In the rows, 128 means zero.
Turns in one plane each, and the order they were made in; the first pair answered
turn J_665:
[125 133 130 115 138 122 136 103 130 131 135 132 113 125 133 108 127 132
 133  92 161 132 117 104 124 116 111  95 125 122 107 135 143  95] |-> [132 140 130 120 141 114 139 117 135 131 133 137 111 121 129 109 114 138
 133  94 152 134 111 113 132 123 105  91 127 116 104 139 137 102]
[115 145 112 119 109 142 138 128 138 117 137 162 136 150 140 166 160  93
 119 144 139 114 130 115 114 127 117  98 115 143 138 143 155 110] |-> [116 152 110 118 111 141 139 129 138 122 129 165 133 149 141 160 159 101
 115 145 142 116 125 108 114 128 114  93 114 135 137 143 157 107]
[150 146 124 133 138 143 132 126 122 118 121 121 123 143 118 129 101 139
 120 114 131 117 106 111 169 136 134 103 122 102 106 128 141 125] |-> [151 135 119 135 138 143 131 137 128 118 125 125 127 143 113 140  98 136
 126 123 124 119 103 125 168 142 131 111 129 103 104 134 134 132]
[131 114 118 132 156 150 153 147 149 140 127 144 139 125 149 177 114 143
 147 136 130 142 167 178 124 155 113 111 179 104 117 149 165 119] |-> [118 104 122 135 149 157 147 140 145 133 129 141 147 139 150 184 123 135
 150 133 133 141 172 180 114 146 124 117 181 118 123 142 175 118]
turn J_630:
[119 152 125 126 117 126 125 102 116 145 115 110 117 127 130  98 144 112
 112 135 137 109 132  98 129 110 140 122 108 133 138 110 121 123] |-> [118 162 125 124 121 127 130 109 125 147 114 111 116 119 132  98 143 125
 113 141 137 113 146  99 125 119 126 119 110 126 137 111 126 114]
[129 140 133 130 133 140 138 118 120 131 124 122 121 130 141 135 139 135
 119 131 138 123 146 128 131 122 119 111 129 129 129 127 141 122] |-> [126 129 135 139 126 143 132 108 113 129 128 117 128 141 136 136 140 124
 121 118 139 121 135 129 134 115 136 114 124 135 128 129 138 128]
[147 127 126 142 128 135 125 108 134 144 127 122 125 137 128 143 115 135
 114 116 130 119 102 124 160 128 148  84 132 122 105 132 140 116] |-> [150 125 134 142 119 124 118 110 130 142 128 122 126 136 116 132 116 129
 116 116 122 115  85 124 162 126 154  98 119 132 115 127 123 125]
turn J_416:
[146 138 122 132 119 124 148 123 135 132 125 123 128 129 110 125 113  87
 130 151 132 109  86 132 131 164 133  93 128 149 145  94 135 125] |-> [144 135 121 132 117 123 147 124 135 133 122 124 130 130 108 120 118  90
 130 151 135 108  84 125 127 160 136  98 126 148 148  89 132 127]
[128 110 135 148 117 134 109  91 105 118 132 117 130 159 130 124 130 112
 132  97 136 106 105 123 132 112 175 123 124 139 109 123 130 135] |-> [112 122 136 138 115 135 108  85 102 120 135 114 127 151 139 107 149 110
 123 108 148 103 125 106 114 105 160 130 117 143 122 112 137 122]
[138 117 128 138 133 127 125 140 138 132 123 123 135 139 120 134 116 130
 143 122 115 129 107 147 139 129 137 129 131 130 118 139 114 142] |-> [128 114 126 137 127 126 115 126 133 129 126 122 136 140 119 126 131 122
 145 124 115 124 110 137 130 118 145 146 121 144 127 133 111 140]
[111 110 100 125 129 140 149 113 119 123 128 113 125 117 147 149 123 134
 128 125 134 123 153 118  98 125 126  88 141 109 127 127 183 116] |-> [120 100 106 133 129 143 149 113 125 119 130 114 126 122 139 160 113 136
 133 115 130 123 141 127 112 135 131  83 146 105 119 133 181 126]

Between the rows of a pair lie two turns.
[121 131 148 119 102 125 132 122 133 127 144 113 122 115 148  90 157 130
 107 144 129 104 141  88 132 110 130 129  79 156 143 125 115 122] |-> [135 146 142 114 131 135 159 145 151 135 140 117 113 111 158 113 135 158
 108 150 133 112 158 103 140 141  99  91 105 117 123 138 135 115]
J_630 J_416
[128 147 160 109 103 140 125 129  87 147  87 126 145 138 136 123 123 119
 110 105 129 145 107  94 115 135 140 127 106 117 156 111  65 114] |-> [137 162 155 102 112 136 132 147  99 154  82 132 141 128 138 123 107 130
 114 117 122 149 110 104 120 150 121 122 110 100 151 120  66 113]
J_416 J_665
[139 127 121 119 126 110 122 142 136 132 121 144 119 123 113  98 134 131
 140 129  97 120 112 136 123 120 111 170 109 133 131 128  95 148] |-> [131 149 110 112 149 125 135 144 146 138 118 146 115 115 133 112 131 151
 129 140 119 129 157 133 111 135  86 144 135 105 124 132 134 127]
J_416 J_630
[111 104 151 124 140 143 133 151 149 131 126 126 156 120 156 170 146 106
 152 186 128 133 150 183 100 151 116 131 173 112 112 110 119 121] |-> [ 96  91 153 131 127 150 121 122 135 126 126 123 160 135 159 172 159  93
 151 178 139 128 152 177  95 132 138 134 169 130 113 103 126 117]
J_416 J_665
[124 122 124 127 104 118 117 120 125 112 131 127 136 119 107 100 143 107
 133 122 121 122  88 107 141 105 154 146  97 153 137 125 112 125] |-> [120 161 110 112 137 133 147 145 149 124 125 134 123 101 132 112 136 145
 127 146 138 139 146 109 123 141  96 107 130 107 131 130 151 101]
J_630 J_630
[123 108 137 162 130 136 113 135 100 132 131 111 153 156 133 172 122 113
 143 104 122 107 103 170 144 105 164 105 146 154 115 149 159 136] |-> [ 93 129 133 141 119 137  98 117  88 133 134 106 147 141 146 130 167 101
 129 127 142 107 139 129 101  81 151 124 123 170 150 120 165 121]
J_416 J_416
[142 169 118 131 136 146 170 154 145 150 123 116 125 121 141 127 117 166
  94 134 135 138 141 113 138 155 120  98 149 103 108 124 170 101] |-> [147 136 121 141 140 142 173 177 157 146 128 124 138 131 130 156 108 159
 120 138 117 149 141 156 135 159 129 119 161 115 100 141 165 116]
J_665 J_665
